A single turn carries every row of the set below to another of its rows. Some are shown first; where does it send the rows asked next?
K751: [ 1.07  0.77  0.30 -0.06  0.31 -0.99  1.48 -0.71  0.87  1.74  1.10 -1.27
  2.55 -0.16 -1.63 -0.11 -0.66 -1.90  0.58 -3.97 -0.37  1.07 -0.93  0.28
  0.91 -0.41]
K42: [ 0.92 -0.57 -1.39 -1.14  0.06  1.09  0.08  0.74 -2.07  0.51 -0.11 -2.77
  0.58  1.68  0.07 -0.57  2.41 -0.90 -0.93 -2.49 -0.63  1.84  0.42 -1.96
 -1.01 -1.46]
K825: [ 0.61 -0.15  0.34 -1.84 -0.04  0.33 -2.75  2.35 -0.69  0.06  0.53 -2.99
  3.40  0.64  0.19  1.48 -2.10 -0.30 -0.07 -1.99  0.16 -0.99 -0.95 -0.88
 -0.18  0.39]
K354: [-0.44 -0.31  1.31 -0.41  1.54  0.39 -1.13 -0.53 -1.43  1.12  0.59 -1.86
  0.88  0.16 -2.13  1.28  1.68  0.17  1.16 -0.22  2.05 -0.24 -2.02 -1.92
 -2.65 -1.46]
K271: [-0.47  1.97  0.89 -2.16  1.75 -0.08 -0.23  1.71 -1.80  0.46  0.82 -1.31
 -0.48  0.10 -0.91  0.41  1.53  0.26  0.38 -2.18  0.31  1.78 -0.92 -1.15
  0.08 -2.94]
K375: [ 0.24 -1.84 -0.06 -1.14 -0.92  0.83  0.68  2.22  0.22 -0.25  0.39 -1.48
  1.58  1.12  0.86  0.71 -2.78 -0.99  0.06 -0.19 -1.19  0.11 -0.28 -2.52
 -0.21 -1.04]
K694: [-0.66 -0.21 -0.80  1.47  1.88  1.10 -1.56 -0.59 -1.14  0.16  0.42 -2.98
  1.14  1.34 -0.74  0.18  2.33 -0.11  0.33 -0.68  0.79  0.48  0.69 -1.67
 -1.39  0.27]
K316: [ 1.07 -0.87  0.21 -1.08  2.65  1.40 -2.97 -0.27 -0.75  0.02  0.97 -2.94
  0.47  1.62 -1.72 -1.57  1.92  0.23  0.51 -2.10  0.17 -0.44 -0.41 -1.56
  0.02 -0.07]
K227: [ 1.33  1.17  0.36 -0.16 -1.19  0.16 -0.89  1.27 -1.78  1.94  1.15 -1.59
  1.16 -0.12 -0.48  0.40  1.76  1.30  0.92 -1.54  0.31 -0.17 -0.23 -1.58
 -2.00 -0.95]
K301: [ 0.30 -0.59  0.81 -0.20  1.48  0.60  1.00 -0.37  0.41 -2.83  0.46 -0.79
  1.37  1.35 -4.32  1.62 -0.48  0.09 -0.24 -1.83 -0.14  0.22 -1.08 -0.52
 -0.65  2.07]
K314: [ 0.24 -0.22 -0.20 -0.04  0.96 -1.39  1.30 -0.16 -0.60  1.26  0.69 -1.80
  4.03  0.74 -2.33 -0.12 -0.72  1.59 -1.51 -3.49  0.51  1.69 -0.31 -1.32
  1.60 -1.07]
K24: [ 0.36 -0.59  0.29 -0.58  1.49  0.93  4.18  2.00 -0.14 -0.13  1.93  0.06
  1.92  1.14 -2.20 -0.59  1.34  0.14 -0.20 -2.07  0.30  0.75 -0.87 -0.78
 -0.27  0.48]
K193: [ 1.49  0.26  0.15 -0.22  0.34 -0.10  3.82 -1.49 -0.66  0.67 -0.41 -0.11
  2.98  0.36 -1.11  0.00 -0.75  0.31 -0.09 -1.65  0.31  1.08 -0.82 -1.07
  0.02 -1.24]
K928: [ 0.71 -0.10  0.94 -3.02  1.77  1.56 -0.47  1.96 -1.06 -0.18  0.53  0.41
  1.36  1.14 -0.04  1.43 -2.00  1.78 -1.04 -0.35  1.36  1.38 -1.16 -1.52
  0.43  0.25]
K941: [ 0.65 -0.63 -0.01 -0.63  0.74 -0.94  2.81  1.66 -0.05 -0.24  0.86 -3.26
  2.45  1.15 -1.92  1.21  0.91 -0.61  0.88 -3.60 -1.36 -1.30 -1.26  0.27
 -0.24 -0.39]
K94: [ 0.26 -0.03  0.09 -0.92  3.76  1.20 -0.94 -1.20 -0.86  0.49  0.68 -2.25
 -1.64  0.65 -1.18  1.21  1.92 -0.42  0.26 -2.15  0.47  0.58 -1.23 -1.59
 -0.07 -0.77]
K955: [ 0.23  0.25  0.60 -1.37  1.87  2.69 -1.65 -0.92 -1.56 -0.27  0.37 -0.94
  0.02  1.27 -2.24 -0.24  1.06 -0.92  2.25 -2.10  1.23  0.23 -1.96 -0.39
 -1.80 -1.27]
K420: [-0.07 -0.93  0.12 -1.28 -0.75  1.31 -0.06  2.69  1.15  1.83  2.09 -0.73
  0.40  1.08 -0.45  2.21 -3.01  0.67  0.63 -2.09 -0.39  1.12 -0.89 -0.74
 -0.39 -0.30]
K501: [-1.32 -0.06 -0.22 -1.14  1.19  2.68  0.91  2.70  0.03  0.16  1.52 -2.63
  1.47  1.07  0.42  0.51 -3.02  0.98 -0.41 -2.03 -0.62  0.39 -0.40 -1.95
  1.16 -1.77]
K985: [ 0.36 -0.72 -0.85  0.36  0.90 -1.22  1.18  1.98 -1.81 -1.33  1.02  0.33
  2.51  0.14 -2.70  1.58 -0.08  0.73 -0.24 -3.56 -0.34 -0.17 -1.42 -1.83
  0.80  0.31]
K653: [ 0.39 -0.54  0.58 -0.54  1.32  0.66 -1.91 -0.63 -1.37 -0.69 -0.67 -1.33
  1.13  2.43 -1.73  0.22  1.64  2.08  1.71  0.13  0.99  0.07 -0.04 -0.99
 -1.51 -0.67]
K836: [ 0.48  0.47  0.31 -2.50  1.09  3.45  1.03  1.45  0.41  0.12  0.38 -2.79
  1.52  2.28  1.34  0.44 -1.00 -1.39  0.26 -1.35  0.08  0.73 -0.23  0.67
 -0.70  0.45]
K562: [ 1.19 -1.11  0.72 -1.33  0.80  2.46  0.36 -0.30  1.62  1.19  1.99 -1.51
  1.16  1.28 -0.79 -1.32 -3.19 -0.14 -0.36 -2.18 -0.39  1.19  1.20 -0.92
 -0.02 -0.57]
K404: [ 0.26 -0.80  0.30 -1.50  0.54  1.29 -0.39 -0.44 -0.39 -0.52  0.45  0.28
  1.42  0.44 -1.43  0.50 -4.68 -0.16  0.18 -2.00  0.26  1.14 -0.20 -1.89
 -0.19 -2.17]
K426: [ 0.12 -0.07  0.94 -0.14  1.59  2.06  1.58 -0.10  0.56 -2.01  1.50 -2.32
  2.33  1.19 -4.50  0.44 -0.46 -0.16 -0.44 -2.57  0.36 -0.59 -1.50 -0.53
 -1.03  1.74]
K827: [ 0.80 -0.49  1.37 -0.56  1.86  0.20  1.13 -0.26  0.55 -2.66  0.76 -2.55
  2.11  0.69 -3.94  0.83 -0.54  0.18 -0.57 -1.54 -0.56 -1.58 -1.38 -1.24
 -0.09  1.38]
K467: [-0.01 -0.40  0.80 -0.70  0.08  0.53 -0.51 -0.05  0.92  0.26  0.47 -3.15
  2.68  1.35 -0.78  0.43 -3.82  1.27  0.81 -1.59 -0.77 -0.17  1.29 -0.60
 -0.32 -2.00]

K694 -> K354
K42 -> K227
Now these:
K501 -> K375
K653 -> K955
K836 -> K825
K467 -> K404
K941 -> K985
K751 -> K314
K426 -> K827

